Some points, each followed by its number:
[-1.   0.4  2.4  0.   0.7 -0.5 -1.2  0.9] 0
[-0.1  0.  -0.6 -0.2 -1.4 -1.2  0.2  0.4] 1
[-1.7  2.6  0.7 -0.7 -3.2 -1.3 -1.5  2.3] 2
[-0.1 -0.1  1.   0.1  0.6  0.2 -1.1 -0.7] 3
[ 1.1  1.  -0.1 -0.9  0.1 -0.5  0.7  1.3] 4
[ 0.  -1.9  0.6  0.5  2.1  0.7  0.1 -0.2] 5
[ 0.  -0.2 -0.5 -0.2 -0.1  0.4 -1.1 -1.4] 6
[ 1.1 -1.3  0.7 -0.3  2.8  0.5  3.  -1.1] 7
[-0.2 -1.3 -0.2 -0.5 -0.5  0.8 -1.3 -0.3] 8
[-0.4  0.   0.6 -0.1  0.9  0.6  0.   0.5] 9
[ 0.6  1.4 -0.3 -1.4 -0.6 -0.4  0.1  1.6] 10
[ 0.9  1.   0.5 -0.4 -0.3  0.4 -0.3  1.4] 11
[-0.6 -0.3 -0.9  0.  -0.1  0.3  1.  -0.5] 12
[ 0.2  0.9  0.8 -0.8  1.7  0.7  1.9  1.3] 13
[-0.4  0.   0.1 -2.4  0.2 -0.5  1.4 -0.2] 14
[-0.7 -0.5 -0.5 -0.7 -0.6 -1.2 -0.4  0.7] 15
[ 0.9 -2.  -1.6  0.4  0.6  0.8 -1.9 -1.5] 16
[-0.4  0.7  0.  -1.2 -3.   0.4 -0.9 -1.7] 17
[-0.2 -1.2  0.8  1.3  1.4  0.3 -1.4  0.1] 18
[ 0.2 -1.2  0.8  0.4  2.   0.8 -0.2 -0.4] 19
[ 0.1  0.5  0.1 -0.4 -1.2  0.2  2.1  0.3] 20
[ 0.6  0.6  1.6 -2.9  1.2 -1.2  1.   0.8] 21
[-0.4 -0.7 -0.3  1.2  1.   0.3 -0.3  0.1] 22
[ 0.2 -1.2  0.1 -0.3  0.   0.1 -0.4 -0.5] 23
[ 0.3  0.2 -0.2  0.7  0.8  0.4  0.1 -0.1] 24
[-0.7  2.2 -1.2  1.4 -2.6  0.1 -1.9 -0.2] 25
[-1.   2.   1.1  0.5  0.1  0.2  0.4  0.2] 26
[ 0.3  0.6 -1.5  1.2 -1.1 -0.5  0.2  0.4] 27
[ 1.1 -0.7 -1.6 -0.4  0.9  0.4 -0.3 -1.6] 28
[ 0.4  0.   0.9  0.  -1.1  0.6  1.2 -0.6] 29
[-0.4 -0.3  0.7  0.3  1.7  0.8 -1.6 -1.1] 30
[-1.5 -1.8 -0.5  2.7  0.7 -0.2  2.1  0.6] 31
[ 1.6  0.4 -0.6 -1.7  0.1 -0.2 -0.2 -0.2] 32
[ 0.8 -1.5  0.4 -1.   1.7  0.6  0.7 -1. ] 33
[ 0.9 -1.5 -1.   0.1 -0.5 -1.1 -0.6 -1. ] 34
[ 0.4  0.3  0.   0.2 -0.4  0.  -0.1  1.7] 35
[-1.  -2.4  0.5  0.1  0.2 -0.3  1.7 -0.3] 36
[ 0.6  0.6 -1.1  1.  -0.9 -0.5  0.4  0.7] 37
[-1.   0.8  0.9 -0.3  0.1 -1.  -0.3  0.8] 38
[-0.5  1.5 -1.1  0.9 -2.   0.3 -1.  -0.2] 39
[-0.6  2.9 -0.9  0.1 -3.  -0.6 -1.8  1.6] 40
[ 0.5  0.8 -1.5  0.2 -0.7  0.7  1.3  0. ] 41
[-1.4  2.3  1.3  0.6 -0.8 -0.2 -0.7  0.2] 42
[-1.  -0.8 -1.7  4.1 -2.8 -0.5 -3.2 -1.8] 43
[ 0.4 -1.2  0.1 -0.1 -0.2  0.4 -0.9 -0.8] 44
[ 0.9  1.9 -0.2 -1.2 -2.4 -1.2 -0.9  0.2] 45
[-1.2 -0.7 -1.9  0.1  0.1 -1.4 -1.3 -0.8] 46
[-0.9 -1.3  1.6 -1.2  1.4 -0.6  1.2 -0.1] 47
[ 0.6  1.  -0.8  0.8 -0.8 -0.3  0.1  0.4] 48
[ 0.8 -0.6  0.8  0.8  1.8  1.1 -1.3  0.1] 49
[-0.2 -2.5  1.1  0.8  1.5  0.9  0.8 -1.3] 50
[-0.2 -0.9 -1.   0.5 -1.3 -1.4 -0.5 -0.5] 51
[ 0.5 -0.8  0.2  1.6  0.3 -0.8 -0.8 -1.1] 52
[-1.6  0.3  0.3  0.7  0.2  0.1  0.2  1.9] 53
[ 0.3  1.4 -0.4 -0.7 -2.3 -1.2 -0.9  0.2] 54
[ 2.5 -0.2  0.2 -0.8  0.4 -0.5  1.2  0.4] 55
[-0.3  0.9  1.4  0.2  1.   0.5 -0.4  2.1] 56
[ 1.2 -1.4 -1.3 -0.7 -0.6 -0.5 -1.5 -1.6] 57
[ 0.8  0.1 -0.3  0.2  0.2 -0.5  0.   1.1] 58
[ 0.8  0.9 -0.4 -0.7  0.  -0.5  0.4  1. ] 59
[-1.5  2.   0.6 -0.9 -2.7 -0.9 -1.   2.4] 60
[ 0.6 -0.9 -0.9 -0.1 -1.   1.2 -0.3 -0.8] 61
[-0.5 -0.3  0.6  1.1 -1.5 -0.7 -2.7  0.5] 62
[-0.9  0.5  1.6 -0.4  0.9  0.9  1.5  1.5] 63
[ 0.1  0.7  0.4  1.8 -0.7  0.4 -0.4  0. ] 64
[-0.2 -0.2 -1.5  2.1 -0.3  0.3  0.9 -0.7] 65
[-0.2  0.7 -0.4 -0.1  0.9 -0.6  0.5  0.5] 66
[-0.6 -0.8  1.2  1.9 -0.4 -0.5 -0.9  0.2] 67
[-0.4 -1.1  0.6  1.5  0.   1.9 -1.   0.9] 68
[ 0.3  0.5  1.2 -0.3  1.2  1.1  1.9  0.2] 69
[ 0.4 -1.1 -1.   2.3  0.1 -0.5 -0.8 -0.2] 70
[ 0.4 -0.1 -0.2 -0.6  0.3 -1.1  0.4  0.3] 71
[ 0.7  1.1  0.6 -1.  -0.3 -0.3  0.4  1.1] 72
Which two points above are nearest to each new point by angle? Their numbers follow each, nearest first.
[ 0.2 -0.6 -0.2  0.4  1.5 -0.2  1.2  0.1] 7 5
[-0.1  2.  -1.7 -0.3 -2.8 -0.2 -1.7  1.2] 40 54
[-1.4 -1.4 -0.2  1.   1.3  0.4 -0.7  0. ] 22 18
[ 1.3 -0.7  0.7  0.7  1.1 -0.6  1.3 -1. ] 7 33
[ 2.1 -0.5  0.4 -0.8  0.3 -0.5  0.9  0. ] 55 32
[ 0.2  0.2  2.1 -3.3  2.7 -1.3  2.2  1.4] 21 47
[-0.1 -0.5 -0.2  0.5  1.9  0.3  1.3 -0.2] 7 5
[ 0.1  0.   1.4 -0.1 -0.7  0.5  2.2 -0.6] 29 20
[ 0.8 -0.9  1.   0.8  2.   1.7 -1.2 -0.1] 49 19
[-0.5 -0.4 -0.7  1.4 -0.2 -0.2 -1.6  0. ] 43 70
[ 2.  -0.5  0.4 -0.7  0.2 -0.6  1.1  0.6] 55 4
[ 1.  -1.5 -0.5 -1.1  1.4  1.6  3.7 -1.6] 7 33
[ 1.1 -0.4  0.2  0.2  0.9 -0.1  1.6 -1.2] 7 33
[ 0.6 -1.3 -0.6 -0.8  0.  -0.3 -1.5 -1.3] 57 44
[-0.9 -0.2 -0.7  1.6 -1.6  0.9 -2.5 -0.2] 43 62
[ 1.1 -0.4 -1.5  0.   0.8 -0.2  0.5  0.6] 58 55
[ 0.6  2.2 -0.7 -2.  -1.  -0.5 -0.1  1.3] 10 59
[-0.9 -0.4 -1.   0.3 -0.4  0.   0.7 -0.2] 12 65
[ 0.7  0.4  0.4 -0.7 -1.1  1.6  0.7 -0.6] 29 20
[ 0.8  0.6  0.1 -1.4 -0.9  0.6  2.3  0.1] 20 29
[ 0.  -0.2  0.   1.5  0.6  0.4 -0.5 -0.2] 22 18
[-1.1 -0.6 -0.8 -0.3  0.5 -1.4 -0.3 -0.3] 46 15
[ 0.3  1.1  0.1  1.5 -0.7  0.4 -0.1  0.1] 64 48
[ 0.  -0.1 -0.1 -0.3 -0.2 -1.2  0.4  0.5] 71 1
[-0.1  0.3 -0.3 -1.1 -2.8  0.  -0.5 -1.5] 17 54
[ 0.4  0.  -0.7 -0.1  0.7  0.2  0.1  1.2] 58 35
[ 0.3 -0.7  0.7  2.2  0.5 -0.7 -0.9 -0.6] 52 67
[ 0.9 -1.4 -0.2 -0.4  1.6 -0.7  1.7 -0.7] 7 33
[-0.5 -1.4 -0.4  0.5 -1.3 -1.4 -0.4 -0.6] 51 34
[ 0.6 -0.6  0.8  0.7 -0.9  0.5  1.8 -0.5] 29 20
[ 0.1  1.2  1.2 -1.5 -0.5 -0.9  0.6  0.9] 72 21
[ 0.6  0.7 -1.5  0.1 -0.9 -0.1  1.  -0.4] 41 27
[-0.5 -0.5 -0.5  0.  -0.5 -0.7 -0.7  0.4] 15 51
[ 0.8  0.9  0.7 -0.3  0.1  0.8 -0.3  2.1] 11 35
[ 0.1 -1.3 -0.4  1.8  1.3  1.3  0.   0. ] 22 5
[-1.5 -2.9  0.3 -0.2  0.4  0.6  1.7 -0.7] 36 50
[ 0.5 -0.8  0.  -0.2  0.8 -1.1  0.2  0. ] 71 55
